A single turn carries every row of the set below to another of its rows. Some are shown first; where does it send the rows asked next?
j422: -1.70,-1.54,-2.25,1.39,0.85,0.46,-1.57,-3.50,-0.67,0.58,-1.95,1.13,1.02,0.05,0.38,0.66,-1.27,0.03,-1.19,-1.52,1.85,-1.09,0.75,0.85,-0.42,0.41,-1.58,-0.61
j76: -2.54,1.54,-0.98,-1.96,1.22,1.23,0.92,1.41,-0.81,-1.09,-1.43,1.11,-1.14,-1.44,-1.68,0.55,1.49,-2.21,-0.84,1.79,-0.40,-0.01,-0.97,-0.46,-0.34,-0.29,0.78,-0.86
j755: 1.14,1.67,-1.99,2.18,1.36,-0.38,0.46,0.42,-2.02,-0.22,2.08,-2.30,0.43,-0.49,0.11,2.36,-0.10,0.73,0.14,-0.88,0.22,-1.32,-0.47,0.56,-0.08,-0.29,-0.76,3.22
j355: 0.71,1.65,1.57,-0.58,-2.47,-0.13,-0.64,0.86,1.08,-1.42,-0.82,2.11,-0.12,0.90,-0.48,1.62,1.44,1.00,-0.65,1.09,-0.34,0.61,-1.32,0.88,0.53,-0.35,-2.45,0.62
j529: -1.16,0.45,0.16,0.90,-0.89,-2.63,0.32,-0.79,-2.47,1.16,-0.61,-1.19,1.41,0.72,0.45,-0.84,0.50,-1.93,0.27,2.90,-0.55,-2.01,-0.34,-2.04,1.68,-0.52,1.58,0.52
j729: 0.91,-0.23,-2.36,1.76,-3.29,-2.88,-0.80,-2.39,-1.35,-0.15,-0.55,-1.33,0.39,0.51,0.84,-0.84,-1.16,-0.78,-0.02,-0.12,0.54,-0.96,0.57,-0.09,1.81,1.29,-1.01,-1.11
j558: -0.92,0.66,-1.87,-1.31,2.84,0.58,0.45,-0.89,0.73,-0.15,-0.84,1.76,-0.79,0.72,-1.13,-2.31,0.39,-0.39,-2.87,1.57,-0.11,1.75,-1.02,-0.03,-0.53,0.72,-0.54,-0.99
j28: 1.32,1.86,3.46,0.32,-1.68,-2.10,-0.50,-0.19,-0.76,1.02,0.71,1.08,-1.56,-1.85,-0.43,-0.35,-0.16,-0.29,0.30,0.81,-0.26,-0.80,-1.20,-0.09,1.54,0.28,0.05,0.76
j700: -0.12,-0.11,-0.71,-0.29,1.70,-0.43,1.37,-2.18,0.32,-0.05,2.10,-0.13,-1.15,-1.22,-1.28,-2.04,-1.15,-0.18,0.55,1.04,0.69,-0.06,-1.39,-2.69,-0.61,-0.32,-2.44,-1.10
j20: 0.04,0.88,-0.72,1.18,-4.64,-0.99,-1.28,-0.68,-0.50,-0.34,-0.22,0.50,-0.99,0.36,0.80,0.79,-0.24,0.10,0.39,0.15,-0.61,-1.27,0.31,-2.01,2.29,0.62,-0.84,2.49
j377: -0.44,-0.68,-1.87,2.41,-1.57,-0.92,0.33,2.77,0.68,-2.61,0.91,-2.42,-1.35,0.15,1.29,-0.21,-0.41,0.01,-2.19,0.99,-1.08,-0.44,-0.40,-0.38,1.37,0.85,0.26,0.43
j279: 0.58,-2.05,-0.59,-0.35,0.75,-1.09,0.85,-1.52,-1.38,1.45,-1.68,-2.06,2.17,-0.44,-0.53,0.43,-1.69,-1.23,1.30,0.23,0.60,-3.42,0.01,-0.35,1.77,0.22,-0.84,-0.93
j665: -0.83,0.76,-1.20,2.06,1.20,-0.46,0.23,1.60,-0.53,-0.46,-0.85,-1.77,-2.30,1.96,1.60,-1.63,-0.60,-0.71,-2.70,0.10,-2.43,-0.63,-0.53,1.06,0.20,0.55,1.34,0.73
j63: 0.58,0.82,0.91,-0.41,2.02,-2.05,0.17,-1.08,-1.60,-1.14,0.61,-0.95,0.15,0.74,-0.29,0.19,-1.11,-0.80,-0.98,-1.00,1.01,-1.76,-1.99,1.43,-1.78,-1.15,1.70,2.46
j857: -0.88,-3.02,-2.39,-1.37,-1.13,0.49,0.28,2.30,1.39,-2.64,0.57,-0.74,-0.41,-0.74,0.14,1.36,-0.14,0.04,-1.62,1.88,0.45,0.04,-0.69,0.07,0.58,0.64,1.10,0.19
j524: -0.30,1.10,-0.51,-0.13,-0.39,-0.38,0.96,3.22,-1.35,-0.38,-1.65,-0.34,2.03,1.28,-1.82,0.36,3.01,-0.27,0.14,1.60,-0.66,-1.28,0.44,-0.19,1.85,-0.16,-0.50,1.88
j218: -1.02,-2.44,0.31,0.37,0.70,-0.36,-0.98,1.59,-1.75,0.73,2.26,-1.43,-0.93,-0.70,0.10,1.75,0.55,1.19,1.18,0.39,-0.33,1.04,0.95,-1.16,1.84,0.80,-2.83,-1.49
j764: 1.86,-0.68,-1.43,1.65,-2.63,0.62,-1.66,-0.47,-1.74,-1.11,-2.47,0.75,0.43,0.72,1.09,1.57,-0.28,-1.25,-0.82,-0.65,-0.07,-0.24,1.31,-0.46,1.42,0.83,-3.33,0.21
j947: -2.97,0.34,-2.96,-1.04,1.82,0.16,1.18,0.70,0.87,0.71,-1.77,0.37,0.25,0.84,-1.98,-1.42,1.04,0.10,-1.08,1.04,0.28,-1.41,-0.10,0.76,0.55,0.65,2.16,1.11
j597: -1.25,1.28,-1.34,-0.54,-0.38,-0.18,-0.41,-1.09,-0.47,-1.82,0.06,1.06,-0.47,-2.01,-1.81,1.06,0.56,-0.12,-0.47,-1.21,1.24,1.08,-0.68,1.28,-0.66,0.19,-2.83,-2.81
j137: 0.43,0.57,-2.28,0.19,0.14,-0.79,-1.01,-0.48,-3.59,0.77,-1.11,-1.12,-2.60,1.82,1.07,-1.00,-0.98,-1.73,-1.19,-2.19,-2.52,-0.13,0.87,0.96,0.28,0.73,0.22,0.66
j470: 0.10,-1.26,-2.31,-3.92,0.23,0.23,-0.98,-1.50,-2.58,0.68,-0.45,0.86,-2.49,0.69,0.13,0.22,-0.99,-1.47,-0.81,-0.96,-1.44,0.96,0.00,0.56,-0.50,0.24,0.91,0.38
j120: -1.48,-4.22,2.53,-1.96,1.92,-0.97,-1.42,0.73,-1.15,0.09,-0.58,0.26,-0.25,1.50,-0.49,0.05,0.06,0.32,-0.23,-0.44,0.83,0.06,0.42,0.32,0.30,0.13,-0.64,-0.99
j786: 1.33,-1.67,0.23,2.61,0.34,2.05,-0.46,-0.55,1.22,-0.15,-0.99,1.78,-0.53,0.83,0.39,-0.05,-0.49,0.89,0.09,-0.16,1.74,-1.17,0.26,-0.12,-1.14,-0.28,-3.06,2.00
j124: 0.63,-3.09,-3.13,-3.36,-2.18,0.52,-1.14,-0.12,-0.87,-1.24,0.72,0.57,-1.12,-0.31,-0.14,1.69,-0.64,-0.15,-0.45,-0.37,0.04,1.02,0.59,-0.72,0.80,0.88,-0.44,1.07
j406: 0.54,-0.02,0.12,-1.02,2.03,0.06,0.50,0.71,0.10,2.40,-0.75,0.81,0.80,0.47,-2.22,-1.34,0.51,1.53,-0.58,-0.51,-0.82,-1.59,0.62,-0.67,2.84,1.12,-0.69,3.38
j84: -0.03,0.44,0.03,1.47,1.15,0.61,0.88,2.31,-1.83,-0.60,-1.22,-0.01,-0.31,-2.61,-2.19,0.19,1.50,-1.45,1.01,-0.71,1.91,-1.47,0.61,1.87,-0.57,0.14,-0.75,-0.70
j582: -2.19,0.11,-2.31,1.17,1.73,-0.78,-0.47,-3.04,-1.12,1.70,0.71,0.78,0.28,0.67,-0.28,-2.66,-0.15,0.27,-1.38,0.44,0.08,-0.30,0.55,-3.01,0.77,0.42,-0.25,1.59
j455: 0.62,-1.58,0.97,-0.90,0.66,-2.68,-1.27,-0.36,-2.45,-1.71,1.19,-0.33,-0.03,1.53,-1.54,-1.76,-0.17,0.19,-0.57,-3.34,0.94,-0.11,0.54,-0.72,0.12,0.41,-1.20,1.96
j332: -0.79,-0.38,0.19,0.99,2.28,1.02,-0.04,0.87,0.20,1.61,1.75,-0.89,-0.83,-0.19,1.35,3.32,-0.23,1.51,0.00,2.58,-0.53,-0.18,-1.34,0.44,0.12,-0.45,-0.50,0.95

j558 moves to j729
j597 moves to j422
j63 moves to j755
Where do these go?
j406 moves to j28
j377 moves to j857

